In the rows, 128 means zero.
The same turns and mirrors carry the whole set onto itself and the rows of a family onto each other. Which other rows belong to the same family as each row named below? List them in the order they appear above.
These 40 rows form 10 families of 4 rows each.
muda: [133 120 128 154 100  86 162 123 122 136 123]
talo: [107 113 144 165 101  97 144 134 115 123 131]
Daso: [148 130 121 123 159 158 111 145 147 121 130]
Kepa: [147 148 130 127 140 177 111 134 137 103 116]
pofu: [145 126  95 103 131 162 127 116 145 117 111]
Zof: [151 128  99 109 126 146 112 132 165 120 116]
suz: [118 126 113 160 114  80 126 119 107 133 125]
noros: [152 151 126 120 125 169 123 145 141 114 122]
taf: [135 146 106  91 123 151 120 127 143 122 136]
zema: [117 124 147 166 139  92 133 149 124 144 128]
zigol: [126 117 127 154  88  87 145 124 107 132 127]
Vosi: [114 117 149 166 107 107 138 160 111 134 128]
Vob: [115 119 163 166 121  96 146 138 121 132 132]
miru: [149 134 128 119 147 172 123 130 139 115 108]
fud: [123 130 123 157 110  78 135 133 141 141 108]
Fem: [153 130 118 122 145 175 124 115 136 115 106]
gekof: [128 122 108 102 140 169 120 116 140 116 113]
fel: [155 125 128 125 157 172 120 115 136 117 119]
nure: [117 119 130 163 105  85 149 121 107 129 135]
nurok: [105 114 150 157 105  93 151 141 124 128 135]
por: [107 111 136 165 119  93 113 135 122 125 140]
sel: [109 105 151 159 116 100 143 140 102 130 140]
Gadoz: [117 108 154 164 114  94 141 149 122 125 133]
Mopi: [127 125 115 146 103  81 142 128 107 143 128]
fazit: [105 120 137 175 111 103 125 145 116 124 114]
duk: [135 121 112 103 129 158 120 108 152 113 110]
nul: [132 120 132 168  99  82 120 126 119 127 129]
lol: [146 122 119 123 149 183 123 132 131 111 119]
Ralu: [148 143 131 119 149 169 125 116 125 109 119]
Mugu: [109 113 149 158 120 100 156 146 121 136 133]
seva: [148 138 118 118 134 179 131 119 133 113 115]
mov: [132 146 110  96 130 160 130 143 144 119 106]
rilon: [132 139 111  98 122 161 122 113 142 105 107]
zese: [132 121 138 156 109  82 154 127 115 136 134]
goro: [135 143  99  96 131 147 111 112 143 114 118]
dubor: [131 137 109 101 132 168 125 116 135 117 123]
rek: [117 124 136 150 102  78 146 117 127 138 126]
morup: [154 153 116 110 149 165 131 141 127 127 114]
Nak: [134 133 106  94 137 155 122 114 143 118 106]
Zoles: [131 113 125 151 107  72 144 125 119 134 133]

The rest of the family of Mopi: Kepa, Vosi, goro
The rest of the family of gekof: Fem, nurok, zese
The rest of the family of miru: Gadoz, Nak, Zoles
The rest of the family of zema: Daso, Zof, fud
The rest of the family of por: nul, mov, morup
The rest of the family of Vob: pofu, lol, rek
The rest of the family of duk: muda, fel, Mugu

The same turns and mirrors carry the whole set onto itself and the rows of a family onto each other. Which other rows belong to the same family as each row named below? List them in the order they appear above.
These 30 rows form 5 families of 6 rows each.
Beku: [161 122  81 147 157 118 151  83  96 124 115 143 149 134 132 107 115 111
 137 110 144 142 128 164 100 131 120 126 128 123 147 132 142 135]
ruk: [ 68  68 117 129 146  71  87 108  91 111  81 169 123 112 119 104 118 117
 114 146 111 125 137  86 103 145 143  97  85 148 100 135 138 156]
Zak: [ 70  65 119 119 124  90  92  90  79  72 100 186 125 129 128  99 112  91
 116 131  90 125 120 102  92 108 136  95  96 137 107 136 131 127]
golu: [ 68  95  90 140 125 101 119  92 107  76  91 166 111 119 124  98 123 125
 117 144 111 126 143 102  80 139 109  69 128 135  81 165 139 136]
nulol: [ 54  85 129 119 131  68  98 124  92 102  80 162 111 119 103 114 125 113
 114 149 110 117 144  86  92 149 130 111  94 149  97 143 143 160]
sumin: [150 131  87 153 152 119 148 123 106 131 111 142 154 111 153 118 107 115
 130 108 149 147 114 148  93 137 119 125 126 139 156 125 164 114]
nit: [ 66  96  92 143 121  97 111 112 114  83 101 179 115 138 128 115 113 114
 117 142 109 147 142  86  76 138 105  86 110 152  89 166 139 130]
tolar: [140 125 131 118 138 102 140 122  79 108 109 138 146 111 133 110 118  84
 127 104 129 113 108 172  97 114 129 150 120 125 169 103 166 114]
Fufan: [ 69  68  94 141 135  85  87 105  98  93  96 179 113 124 145 101 102 111
 107 129 124 154 127  84  88 118 134  92  84 140 107 151 134 125]
Sogi: [ 68  62  97 134 139  84  91  89  89  85  84 165 105 103 142  83 111 120
 104 129 128 132 126 101  89 115 139  81  96 119 102 148 136 130]
kug: [131 151 112 122 129  99 161 121  97 109 112 129 120 141 104 118 126  99
 131 111 144 126 138 166  83 134 100 158 138 115 148 141 153 141]
bap: [ 48  90 117 124 111  73  97 136  99  79  95 169  92 131 123 112 112 102
 105 129 123 142 136  87  74 120 118 116  95 136 106 158 142 130]
guf: [132 125 112 135 142  95 134 145  93 126 106 131 132 104 147 114 104 105
 115  97 163 144 108 148  90 119 131 155 109 123 174 116 169 115]
gasup: [129 136 121 125 143 106 159 143  91 142  99 129 152 105 115 128 125 120
 133 123 131 118 124 140  99 159 128 148 135 141 145 113 177 155]
lameg: [ 62  85 120 106 111  72 107 109  81  76 100 162  87 150 103 102 118  98
 107 120 124 137 141 106  79 111 123 136 102 109 109 161 129 152]
nuzav: [126 118 115 121 138 100 143 134  80 117  98 118 123  87 142  98 112 117
 111  96 161 123 106 158  89 114 138 146 127 100 162 117 174 125]
voko: [129 119 128 123 149  95 140 144  80 144  97 128 148  97 125 119 118 118
 123 114 142 123 115 140 105 145 146 156 117 131 158 103 175 152]
bolu: [ 47  90 121 116 113  74 106 119  93  69  85 152  84 113 116  95 124 113
 104 132 124 117 139 104  72 121 119 104 112 117  97 159 145 136]
lev: [142 118 110 135 156 111 147 126  87 150 101 135 166  99 131 119 116 126
 132 120 135 126 117 140 110 153 143 136 125 142 148 107 171 152]
zez: [ 82  97  88 130 120 103 128  81  99  79 108 175 115 161 106 110 120 112
 125 137 106 144 151 104  83 134 106 101 126 131  87 171 126 153]
kez: [124 149 110 126 126 115 172 135  98 108 103 121 128 104 126 113 125 121
 124 112 145 119 124 159  79 140 107 135 157 116 141 134 176 130]
Mesob: [147 120  87 145 151 125 155 105  93 123 104 131 150  93 150  99 112 131
 125 109 148 133 111 158  96 132 129 111 142 117 145 123 167 124]
Lisik: [153 126 113 133 146 117 144 106  85 113 113 146 164 113 139 112 116  92
 138 110 124 118 109 170 103 122 125 128 129 135 161 105 162 112]
larop: [130 155 109 133 129 107 160 154 109 118 111 130 133 120 130 127 117 107
 128 110 147 136 124 148  78 139 102 151 134 135 155 131 174 120]
dapam: [141 143 125 122 132 112 156 122  89 104 112 141 153 120 125 120 125  87
 137 114 118 110 117 172  91 127 111 143 138 135 158 112 166 117]
Nabim: [ 70  82 112 124 118 100 109  89  88  68 104 188 131 139 122 107 118  95
 125 141  78 121 132 103  87 121 119  85 114 146  92 146 135 129]
Rufi: [ 58  82 130 110 109  84 101 107  83  63 101 180 114 138 114 106 118  87
 116 135  87 117 128 104  82 112 122 106 106 136 102 145 138 131]
tilug: [ 90  58  88 131 140  92  94  69  80  92 102 176 116 141 131  91 103 110
 112 121 124 152 131 103  99 111 141 103  92 116 108 151 117 145]
zur: [139 112 110 125 147  87 130 108  79 119 106 130 121 122 128 102 111  97
 118  96 163 135 119 166  98 110 136 163 106 101 173 122 147 134]
zelud: [ 68  85 111 132 140  82 104 108 100 107  85 171 127 121 108 112 126 120
 123 154 101 123 147  86  98 158 127  90 100 159  90 144 141 159]

The rest of the family of zelud: ruk, nulol, gasup, voko, lev
The rest of the family of guf: sumin, nit, Fufan, bap, larop
The rest of the family of zez: Beku, kug, lameg, tilug, zur

The same turns and mirrors carry the whole set onto itself and the rows of a family onto each other. Which other rows belong to the same family as each row named below? List them in the order they appear above.
These 27 rows form 9 families of 3 rows each.
Kovef: [142 145 188 144 113 101 134  75 112 101 157 151  74  87 172 141 149]
tep: [124 126 146 148 110 120  99 126 122 140 155  90  76 130 159 140 125]
tonub: [129 117 129 136 107 128 107 131 129 138 134 100  88 127 148 127 106]
Fenal: [148 124 187 138 117  95 145  86 136 102 126 138  61  77 166 152 138]
radis: [123 113 175 164  97 105 144 127  98 100 120 171 142 105 195 123 105]
diper: [127 134 179 150 100  97 145 144  80 128 121 168 119 117 196 113  96]
Nute: [145 138 170 124 110 106 144  73 124  93 144 159  78  84 161 129 135]
datob: [140 119 163 156 110 109 150 128  82 105 118 175 128 125 212 131 114]
fubog: [133 133 183 155 101 107 164 137  90 131 109 157 125 127 215 148 118]
Potiz: [157 114 142 132 122 122 144  72 123  85 138 149  88 101 175 146 150]
lage: [140 113 152 144 106 120 135  76 143  81 141 150 102  85 157 140 137]
kip: [123 130 191 166 103  97 115 139  94 128 118 181  94 133 207 137 105]
Menok: [137 113 121 164 119 128 107 131 123 150 116 110  80 141 166 144 129]
pavis: [118  95 126 156 101 128 110 133 130 126 130 109 122 127 161 134 105]
ziku: [133 106 155 149 112 107 113 145 133 144 121  91  71 120 159 146 109]
Des: [156 133 155 153 123 117 141  72 125 105 126 161  70  95 170 146 158]
rike: [138 134 169 177 109 105 141 135  82 132 104 178 108 126 205 132 120]
Rapo: [123 112 147 151 110 118  83 129 138 140 135 119  67 142 167 146 114]
Dib: [121 118 180 158 103  97 138 145  80 135 117 156 105 133 196 136  83]
Dovu: [132 110 137 143 108 133 129 134 131 147 122  93  97 139 176 162 125]
resiv: [128 100 137 136 112 121 111 114 132 135 134  98  68 130 150 152 105]
Poni: [122 141 191 165 103  95 127 146  75 133 137 153 111 126 202 127 109]
baduk: [137  98 119 146 115 133 114 136 116 128 128 107 106 145 176 140 118]
sabab: [138 133 180 143 116 105 119  76 133  97 139 171  59 102 178 148 142]
vup: [150 129 172 133 111 118 161  78 135 101 132 140  87  96 180 163 154]
lep: [142 122 186 138 112  97 152  71 114  94 137 166  73  90 172 150 126]
kubu: [133 127 201 163 107  84 148 148  92 128 108 155 100 106 201 134 104]

The rest of the family of Kovef: tep, Poni
The rest of the family of resiv: Dib, lep
The rest of the family of Potiz: datob, baduk
The rest of the family of pavis: radis, lage
The rest of the family of kip: Rapo, sabab
The rest of the family of vup: fubog, Dovu

The same turns and mirrors carry the whole set onto itself and the rows of a family onto each other. Which other rows belong to the same family as each row named below? List them in the order they appear above.
These 32 rows form 4 families of 8 rows each.
diru: [133 137  75  88 137 143 157 117 142  91 113 120 173 125  85 120  98 107
 148 144 126 120 120 147  83 135  60 145  87 119 124]
dil: [129 155 113 119 128 109  99 138  90 119  95 138 113 121 146 127  79 126
 120  74 131 103 135 169 154 102  62 132 115 124 123]
dubuz: [138 132 127 103 102 148 149 136 130 119 149 152 196 100  92 158 117 129
 128 122 133 136 109 123 120 151  85 154 129 121 140]
mukib: [108  96 123 129 153 137 114 134  94 120  86 105 115 125 104 135 130 133
 124  93 117  91 138 151 125 124 110 148 148 111 156]
pesi: [105 115 120 139 134 129 123 108  90 120  85  99 119 110  98 148 119 154
 131  82 135  74 110 135 137 128 112 137 135 126 167]
fote: [113 115  81  95 143 145 176 117 121  95  94 139 160 118 104 150  85 121
 110 139 134  99 109 131  97 177  53 107 102 105 141]
Deg: [118 160 102 116 136 113 101 148  92 111  78 158  93 107 127 126  59 134
 120  85 130  97 112 146 130 112  70 117 127 115 124]
dake: [117 127 111 143 138 112 108  97 101 109  90  86 119  98 101 150 115 131
 137  86 144  98 130 130 110  96 121 129 116 129 158]
Nasi: [105 162 123 125 158 126 105 147 121  99 111 146 115 109 108 142  78 129
 139  99 116  88 133 183 136  80  64 141 136 127 131]
Kaba: [137 123  78 101 132 129 164 122 155  90 115 123 184 122 115 129  76 105
 138 154 125 100 112 157  99 148  67 135  92 121 126]
kob: [138 116 117  97 106 130 159 115 135 102 156 159 191  95 110 149  99 111
 125 120 137 129 105 116 142 149  85 142 125 109 138]
gisi: [116 151 132 120 137 124  93 141 103 110 109 133 127 120 143 135  78 130
 132  71 121  97 138 176 153  93  59 128 116 134 127]
pok: [141 109 111 104 105 124 152 112 135  99 145 158 187  88 119 150  90  95
 124 114 147 145 120 105 124 142  84 128 114 110 137]
diri: [125 149 112 103  94 112 146 108 124 113 123 152 182  83  98 130  93  91
 110 118 152 147  94 102 103 133  87 135 134 127 127]
Gode: [105 166 105 122 124 128 109 127  86 115  77 136 113 101 130 138  65 139
 115  68 157  86 130 146 123 115  71 136 106 149 129]
Pag: [149 145 103 104 109 113 154 115 122 110 126 157 168  79 117 163  98 107
 112 130 168 151 114 116 103 137  74 111 112 106 133]
gogi: [117 116  82  87 130 164 163 130 125 100  94 137 170 130  92 119  83 122
 140 126 126 108 102 132  95 175  49 127  96 120 131]
rog: [102 134  79 108 129 129 162 112 124 110  81 134 179 124  89 117  78  97
 123 139 131  91  99 127  91 172  55 142 117 117 147]
tiv: [147 121 109 114  99 134 146 129 125 118 123 159 183  92 106 154 102 102
 116 114 155 160 125 104  94 148  85 134 115 122 133]
vak: [110 163 129 113 150 141  90 153 118 118 101 139 133 102 119 134  91 132
 153  71 128 103 154 166 134  93  66 145 121 137 123]
dasaf: [124 110 113 130 142 101  83 121 118 106  99  83 104 116 118 137 109 143
 131  99 110  99 133 131 137 118 111 124 129 113 149]
pasug: [116 111 128 144 153 114 117 134  90 114  97 132 108 116 103 142 112 140
 113 101 109  81 111 147 139 127 102 138 154  97 167]
pemun: [101 179 117 121 137 132 113 124 105 109 107 125 127 105 116 147  85 144
 127  80 147  76 136 174 136  93  70 162 113 155 133]
burub: [114  89 114 142 148 108  97 121 114 113  90  99 108 122 114 141 112 139
 121  98 116  91 141 143 147 128  98 127 139 114 155]
letu: [123 138 136  97 116 145 161 130 132 107 150 157 191  88 103 176 106 135
 127 128 146 118 102 135 129 146  64 124 131 116 146]
bonoz: [129 164 103 111 134 126 101 150  94 135  75 153 112 105 125 119  87 132
 130  70 143 105 138 152 143 116  68 143 122 119 119]
zusev: [130 117  80  96 126 137 163 129 145  94 102 130 181 124 121 128  66 116
 133 144 125  93 101 142 101 169  63 121  93 120 129]
zupo: [126 127 128 142 157  99  89 127 106  95 103 107 109 103 113 144  99 121
 132 100 114 112 125 127  99  94 117 119 127 102 157]
penob: [128 152  84  84 148 133 160 109 143  80 131 110 168 115  98 151  97 120
 134 155 122 106 112 140  89 136  72 125  90 111 135]
Zol: [123 119 116 115 144 120  90 129  95 109  90  85 111 117 115 129 118 132
 133  92 116 108 130 125 101 110 128 130 127 111 144]
devi: [102 132 136 110 105 135 155 116 134 111 135 158 200  89  89 143 101 101
 118 117 139 125  97 125 121 137  74 144 152 137 142]
Gal: [105 155  93 100 136 126 143 107 145  94 109 110 192 121  86 122  78 101
 146 145 120  97 102 126  78 141  64 143 105 125 144]

The rest of the family of Zol: diru, dubuz, mukib, gogi, tiv, vak, bonoz
The rest of the family of Kaba: dil, kob, gisi, pok, dasaf, burub, zusev

